Where one turn sends some rows of the set: a few examples, then the rows asked
J25: [1.28, 0.50, -2.30, -2.93, 1.30, -1.18, -0.05, -0.85, -0.50, 0.96, -2.50, -0.94, 1.87, 0.95, 0.37, -1.90, 1.98, -0.26, 0.07, -1.16]
J727: [2.09, -0.69, 1.79, -1.78, 0.69, -0.68, -1.55, 0.89, 0.22, -0.60, 1.00, 0.90, 1.30, 3.12, -1.29, -0.81, -1.52, 0.85, -3.21, 0.30]
J192: [-0.23, -1.56, -2.86, -1.32, 0.87, -2.43, 0.80, -0.24, -1.43, -1.27, -0.83, -0.36, 2.26, -0.82, -1.94, -2.93, 0.49, -0.81, -0.51, -0.61]
J236: [-0.91, -0.52, -1.55, 0.10, 0.95, -1.26, 2.03, -0.08, -0.78, -2.00, 0.01, 0.68, 3.50, -0.04, -1.02, -2.05, 1.25, -0.60, -1.41, -0.69]
J345: [0.43, 0.38, -1.87, 2.00, -1.05, 1.41, 2.12, -1.47, -0.91, -1.44, 0.10, -1.01, 0.54, -0.92, -0.09, -1.02, -0.77, 0.02, -0.26, -1.11]
J657: [-0.95, 0.49, -2.46, -0.58, -0.76, 0.22, -0.84, -1.83, 1.29, -1.18, -1.93, -0.34, -0.18, -1.07, -0.01, -1.13, 0.97, -2.30, -0.89, -0.12]
J2: [2.28, -0.38, -0.32, -2.65, -1.55, -0.85, -1.03, 0.49, -0.66, -2.60, -0.22, -0.21, 2.47, 3.77, -1.58, -1.34, -1.61, -0.37, -2.64, 0.52]
J556: [-0.73, -1.17, -2.45, 0.75, 1.31, -1.63, -0.78, -0.36, 1.79, 0.03, 0.45, 1.23, -0.17, -0.74, 0.33, -1.22, 1.10, -2.22, -1.05, 0.50]
J947: [0.95, -0.52, -2.30, -0.65, 1.54, -2.25, -0.68, -0.95, 0.95, -0.19, 1.09, 0.30, -1.38, -1.61, -0.72, -2.11, 0.39, -0.95, -0.73, 0.64]
J338: [-0.26, 0.12, -2.07, 0.12, 0.82, -0.64, -1.55, -0.95, 1.77, -0.28, -0.79, 0.90, -0.57, -1.28, 0.02, -2.00, 1.81, -2.10, -0.84, 0.06]
J23: [2.12, -2.62, -2.02, -0.31, -2.20, -1.02, -2.81, 1.12, 0.26, -0.89, -0.28, -0.32, 0.29, 2.57, -1.17, -1.49, -2.63, -1.85, -1.29, 0.65]
J12: [1.80, -2.67, -0.23, -0.57, -0.63, -0.07, -2.99, 1.40, 0.22, 1.98, -1.45, -0.03, 0.98, 3.37, -0.21, -0.36, -1.85, -0.60, -1.33, -0.36]
J335: [-1.20, -0.07, -2.72, -0.90, -0.75, 0.21, -0.05, -1.99, 1.27, -0.30, -1.72, -1.03, 0.00, 0.55, 1.15, 0.35, 0.61, -2.20, -0.65, 0.02]
J436: [2.80, -0.89, -0.11, 0.32, 0.08, 0.28, -1.31, 2.52, -1.57, 1.03, 1.60, -0.43, 0.33, 1.94, -1.00, -2.33, -2.50, -1.43, -1.78, 1.72]
J218: [3.19, -0.32, 0.19, -2.29, -0.04, -1.34, -1.84, 1.20, -0.14, -1.27, 0.42, 0.81, 2.16, 3.93, -1.01, -1.80, -0.57, -0.14, -2.56, 0.51]
J957: [1.22, -2.63, -0.71, 0.11, -1.76, -0.19, -2.42, 2.13, -0.08, -0.60, -0.58, -0.22, 1.62, 2.04, -2.20, -1.45, -2.04, -1.43, -2.09, 1.36]
J215: [3.97, 0.44, -0.98, -0.81, -1.27, 0.74, -0.52, 0.76, -2.21, -0.24, 0.57, -1.46, 0.44, 3.42, 0.02, -1.68, -2.94, -0.35, -0.82, -0.03]
J844: [-0.65, -1.67, -0.83, -0.81, -0.31, -0.54, 2.72, -0.19, -1.29, -1.73, 0.24, -0.44, 2.79, -0.20, -1.40, -1.39, 0.28, -2.77, 0.00, -0.50]
J606: [0.75, -0.66, -0.30, 0.51, -2.35, 1.80, 2.21, -1.41, -0.44, -1.19, -1.10, -1.20, 1.43, 0.28, -0.62, -0.06, 0.02, -0.77, 1.00, -1.51]
J541: [4.03, -0.45, -0.86, 0.10, -0.47, -0.23, -0.58, 1.62, -2.16, -0.29, 1.88, -0.44, 0.40, 2.62, -0.60, -2.54, -2.90, -0.42, -1.04, 0.28]
J386: [2.37, -1.25, 0.49, 1.68, 0.77, -0.16, 0.78, 0.45, 0.53, 0.99, 0.89, 1.56, 0.70, -0.07, -0.38, -1.45, 1.69, -0.15, 1.18, -1.13]
J839: [0.10, 2.00, -1.29, -1.86, 1.18, 0.15, 0.81, -1.03, -0.70, -0.93, -2.00, -0.16, 2.51, 0.17, 0.13, -2.28, 2.36, -1.00, -1.12, -1.00]
J341: [2.25, -0.12, -0.10, -1.62, -0.18, 0.95, -0.37, 0.69, -2.34, 1.27, 0.52, -1.84, 0.35, 3.14, 0.52, -0.85, -3.25, -1.08, -1.65, -0.01]
J222: [0.45, 1.37, -1.14, -1.50, 1.26, -0.11, 1.14, -0.70, -0.22, 0.04, -1.74, 0.15, 3.12, 1.66, 0.89, -0.84, 2.56, -0.05, -0.85, -1.16]
J486: [0.65, 0.77, -2.00, 2.06, -0.36, 1.24, 0.85, -1.02, -1.26, -0.93, -0.51, -0.44, 0.33, -1.78, -0.55, -2.63, 0.01, -0.32, 0.20, -1.52]
J927: [1.74, 1.59, -1.51, 1.59, 0.65, 1.39, 0.21, -0.77, -0.56, 0.66, -1.06, 0.01, -0.14, -1.04, 0.47, -2.40, 1.13, 0.09, 0.43, -1.70]
J978: [2.83, -1.63, -1.61, -0.99, -1.69, -0.54, -3.35, 1.00, 0.79, 0.49, -0.99, -0.42, 0.04, 3.62, -0.03, -0.98, -1.71, -1.42, -0.80, 0.42]
J965: [1.29, -0.54, 1.39, -2.28, -1.17, 0.13, -0.89, -0.07, -0.21, -1.80, 0.13, -0.47, 1.71, 3.05, -1.53, -0.09, -2.29, 0.62, -3.30, 0.13]
J614: [-0.33, 0.86, -1.44, -0.78, 1.64, -1.03, 0.86, -0.24, -0.95, -1.44, -0.51, 0.73, 2.70, -0.79, -0.83, -3.11, 1.90, -1.20, -1.37, -0.65]
J470: [0.68, 0.47, -0.06, -1.75, -1.10, 1.00, 0.69, -1.89, 1.65, 0.03, -0.91, -0.78, -0.27, 1.12, 0.99, 0.87, 1.24, -2.29, 0.21, -0.18]
J221: [0.01, -1.91, -0.18, 0.34, 0.24, -1.24, 0.70, -0.41, 1.40, -0.95, 1.92, 1.27, -0.21, -1.11, -1.09, -0.99, 0.56, -2.56, -0.35, 0.69]
J200: [3.13, 0.38, -1.00, 0.35, 1.24, -0.78, -0.16, -0.84, 0.26, 0.65, -0.49, 0.41, 0.04, -0.61, -0.63, -2.24, 1.36, 2.20, 0.44, -1.36]
J248: [1.68, -0.22, 0.73, -1.44, -1.66, 0.74, -0.73, 1.07, -0.87, -2.07, 0.12, -1.04, 2.13, 2.62, -2.08, -1.16, -2.17, -0.38, -3.18, 1.32]
J847: [3.20, 0.37, 1.49, -1.45, 0.16, 0.18, -1.84, 1.91, 0.02, -0.04, 0.60, 0.29, 1.60, 3.13, -1.11, -1.41, -0.64, 0.19, -2.83, 1.34]
J468: [2.09, 1.08, -1.10, 1.99, 1.22, 0.61, 0.83, -0.55, 0.21, 0.98, 0.54, 0.61, -0.30, -0.18, 1.18, -1.32, 0.97, 0.80, 0.30, -1.06]
J250: [1.21, -0.10, -1.92, 0.10, -1.38, 0.17, 1.10, -1.83, -0.90, -1.97, -1.24, -1.26, 0.65, -1.13, -1.83, -1.67, -0.52, 1.50, 0.11, -1.56]
J96: [0.55, 0.85, -2.65, -2.39, -0.56, -0.16, -0.21, -2.70, 0.61, -0.65, -1.40, -1.97, -1.28, -0.31, 0.14, -0.54, 0.02, -0.97, -0.29, 0.03]
J301: [2.01, -1.13, 0.00, -0.47, 0.65, -0.26, -0.41, 1.55, -2.40, 0.88, 1.90, -0.84, 0.35, 1.96, -0.51, -1.73, -3.59, -1.24, -1.90, 0.45]
J363: [2.29, -1.18, -0.14, -1.08, -1.42, 0.70, -2.98, 1.68, 0.47, 1.21, -1.99, -0.75, 1.11, 3.50, -0.47, -0.63, -1.11, -0.85, -1.57, 0.97]
J826: [2.48, 0.23, -0.45, -1.05, -1.56, 1.85, -0.89, 1.24, -1.96, 0.58, -0.33, -2.30, 0.67, 2.89, -0.38, -1.18, -2.89, -1.47, -1.54, 1.14]
J401: [1.54, 0.20, 0.20, -1.88, 1.47, -0.34, 1.18, 0.07, -0.09, 1.66, -0.54, 0.35, 2.09, 1.74, 0.98, -0.97, 2.61, -1.93, 0.73, -0.65]
J865: [0.66, -3.60, -0.80, -0.04, -1.56, -0.35, -2.21, 1.33, -0.49, 0.13, -1.01, -0.49, 1.40, 2.37, -1.36, -0.62, -2.99, -1.05, -1.69, -0.18]

J947 moves to J192
J222 moves to J468
And these:
J839 moves to J927
J23 moves to J2
J401 moves to J386
J826 moves to J363
J965 moves to J341

